Where one turn sends some rows of the set: a few examples, then the rows asked
Lutos: [  9  -3  -2  -1  -1  -8   4  -5   0 -22  16 -11   8 -15   1   5 -10  -9
   3   2   7   8  -1 -21  -8   0   4 -15  -7   9   8 -25   0 -10]
bik: [  5   5   6  -3  -1  -5 -12   4   6 -17   5  -2   9  -3   1   5  -2  -7
  -2  -4   0  17  -7   0   9  -7  21  -7  -4  12 -23  -7  -5  -2]
bulif: [ 13  20  -1  -3 -20  -1   4   4   0 -13   5 -12  17  -1  -5  10 -10  -7
   0   2   2  -8 -16 -15  -2   1   9 -15  10  17  12  -2   1  -1]
vik: [  9  13   4   5   4   4   6   0  -3  -8 -26 -14   8  -2   0  18   0  -3
  19  -9   5  -4 -10  -4  -8  -6  -7 -10  -2  11  -5 -16  -3  -3]
rumal: [ 12  12  -3  -5  -4 -11   4  -4  -1   8  -9 -10  10  -3  -2   4  -3  18
  -8  13  15   7  -7  -5  -8  -2  12 -13  -6  13   0   0   1   0]
dimov: [ 25  13  -4  11  -5  -3   8  -2   0  -9  -9   2  17   0  -2   6   3   3
  13  -9   5  -8  -4  14  -3   1   0  -8  -5  10   5  -6   9 -20]
defa: [  4   3  -8  -5   8  10  -7   4   2   3  -3  -3   2   2 -11  12   5  -3
  -2   9 -10 -14 -16  -3  -5  -6   4  -6  -1  12  18 -20  14  -1]
tobav: [  7  -3 -18   1 -16  -4 -10   3   4  -8   3 -11   5  -5  -6   8   1  -8
  12  -3  13  -3   3  -6   5   3 -14  -7  -7   8  15 -12  -1 -18]
Ruba: [  0   4 -14   3  -8 -20  -5   9  -6  -3   2  -5   4  -8  -8  -2 -11  -8
  -1  -8  10  -4 -11  13   7   2  12 -15  -3  17   2 -17  17 -21]
sis: [ -1  -7  -1 -11  -3   1  -1  -5  13  -7  -8  -8   0   0   5  15  -1  -6
 -23  -3  13  -9 -13  12   2   2  11 -19   2  16  -8  -9  -3  -9]
Kani: [-13   6 -14   5   5  -3  17 -10   3  -5  -2  -1   8  -6  -4  12   1  -8
 -14   1   5  -8  -5  -2 -10  -6  -1 -10  -3  13  21 -13   3  -5]
Zet: [ 12   2   6  -2   6   3  -6  -6   8  -5  -1  -4  11  -6   4  -2  -9  18
 -11  -8  -1  -1 -11  -5 -14 -11  11 -16   7  17  -4 -24   9  12]
Fibud: [  4  -2  -6  -7   8  -6  -9   7  10  -4   0 -14   6 -13   0  19  -5   2
  -9 -21   3 -14 -13  -8   6 -13   5  -1  -2   8  -4 -26  20  -7]
bod: [  5  15   6  11  11  -4  -7 -11   4 -10  -1   2  17   6   7   3  -7  -7
  -6   1   6   0  -7  -5   9 -14  -1   1 -17  26  -9 -18   5  -3]
gede: [ -1  25  -5   6 -10   4 -16  -6   2 -11  -4  -7   9  -3  -3  14  -5  -7
 -11   4   2 -25  -5  -1 -12  -5  -2 -11   1  11   5   1   2  -1]
vogen: [ 13  14  -5   5  -6  -3  -5  -7  -9 -20  -3   3  21   5 -10  -1  -3  -2
   9   7   5  13 -10   5  -3  -7  10  -2  -1  19  -4  -6  -8 -11]
zon: [  9  10  -2 -17  10 -14   3 -15  -5  -9 -12 -13   7  -9  -5  11  -6  -5
  -3  10  18  -5 -14   8  -6 -11   3  -7  -1  25   1 -10  -1 -12]
bogu: [  2   1   1  10   6  11  -6  -4   7 -11 -12   2   0   7  11   4 -11   4
 -14   6 -10   3  -3   0  -1  -4   9 -16  -4   4  -9 -14  -4   2]
Nof: [ -2 -30  -9   2   2  -3  -4   4   4  -2   0  -2  10  -3   3  15  -4  -3
 -18   0   6   6  -8  -4  -5   1   6  -8   2  11   7  -3   1  -6]
sorat: [ 10  -4 -15 -10  -3 -11  -3   5  -8  -3  -6   5  18  -2   3  -9 -15 -15
  -6   1  13  -5  -1  -5  -3  -7  -3  -8  -7  24  13 -19  11  -8]
beni: [ -4  12   2  -4 -10  -1   3   1   0 -23   3   5   1  -5  -7  -1 -12  -3
  -5 -20  -4  -3 -12  -3   4   9  -3  -1   8  10  13 -13  -1   0]
pidun: [  5  14   2   5   2 -10 -21  -5   1  10  14  -4   8  -5  -1  10  -4 -11
   9   0   1   1  -4  -1   4  -4 -13  -4   1  12  14  -7   3  -9]
pabe: [ 12   1 -10 -10 -11 -11  -6   8  -3 -12  -6 -15   8 -25  -1   6  -4   6
  15  -5  -2  -3 -10   0 -11   1   6  -9   8   5  14 -15  13  -3]
sumid: [  2  13  -5   7  -3  -5  -4  10   6   6  -9  -1  12  -1  -4  -3   5  10
  -3  -7   4 -13 -16   6  -7   4 -12   1   5  23  -2  -5  13   6]
kubon: [  9 -13  -3  -3  -7   0 -19   4  15 -14  -6  -6   1  -2  -3   2  -5  -9
 -20  -6   5 -20 -12  -5   2   9   2  -3   0  10 -10 -15  11 -13]
vepa: [  0 -19  -2   3  -4 -17  -6   1  -2 -14  -3 -19   6  -7   1  19  -3   0
   0   5   2  13  -3  -4  -2   4   9 -10  -3  13 -17 -10  -1 -13]
Ganad: [  8  -3  -2   4   3 -14   7  -3   4 -19  -3  -6  10  -7  -1   7  -5   3
  -1  -2   8 -39  -6  -3  -4   1  -9 -10  -1  11  -4  -9   2  -3]
kirig: [ 15  19   7   1  -4   5  -5  -5   4 -15   9  -4   8  -3  -1  -2  -3 -10
 -16   0   2  -7  -2  -3   0  -9 -18 -11  -6  12 -17 -17   5   3]
nul: [  2  31 -10  -2   6  -2  -3   6   7  -3  -2  -9   8  -6   0   6  -2  -4
   1  -5   4  22 -11  -2   7  -4  10  -6   0  11   1 -17   8  -6]
lesun: [ -1 -10   3   5  -5  -7  -6  -5  10 -19  -2 -18  19 -13  -2   3   1   2
   8 -10   2 -17 -16 -11   0  -6 -13  -7 -14  14   0  -5   3 -18]
vovo: [ 19 -20  -8   6 -10   1 -12  12   1 -20  -2  -9  -2 -14   3  10   5  -2
   2 -12   2  -5  -5 -10   4   6   5 -13  -1   8   2 -20   1  -5]
lib: [  2  -4  -7   0   9 -18  11  14   3  -6   5  -6   7  -5  -1   7  -6  18
   1 -14   5   8  -3  -3   2  -2   4 -14   4  20 -14 -20   1 -10]
mobi: [  9   7  -2  13   5 -17   0   0 -10 -31   1  -4   7   2   9   5  -3   0
   4   0   4   4   0 -18   0  -9   6  -9   7   3   2 -17  -3  -9]
lovem: [ 13 -12  -3  -4   6  -1 -13   7  -3  -6 -15   8   4  -3  11  13  -8 -11
 -12   5   0   3  -2   7  -2 -10  15 -16   1  20  -6 -17   1 -14]
pip: [ -3   1   6  13   7  10 -15   3  10  -7  -4  -4   6  -3   7  10   3  10
 -10  -5   5 -18  -3  -3  -5   3  -1 -12   2  11 -13   4   6   0]
rukul: [ 11   8   2   0   1 -16 -20  -3   6  -8  -5  -7  25 -12  -9   3  -8  -7
  -1  -9   9   9   9  -9  -6   2  -8  -7   1  16  -2  -2  17  -4]

gede -> vogen
Lutos -> Ganad
vepa -> kubon
Where do these go?
lesun -> kirig
bulif -> dimov
pip -> bik
rukul -> beni
lovem -> Nof
zon -> sorat
Zet -> lib
pabe -> sumid
rumal -> Ruba

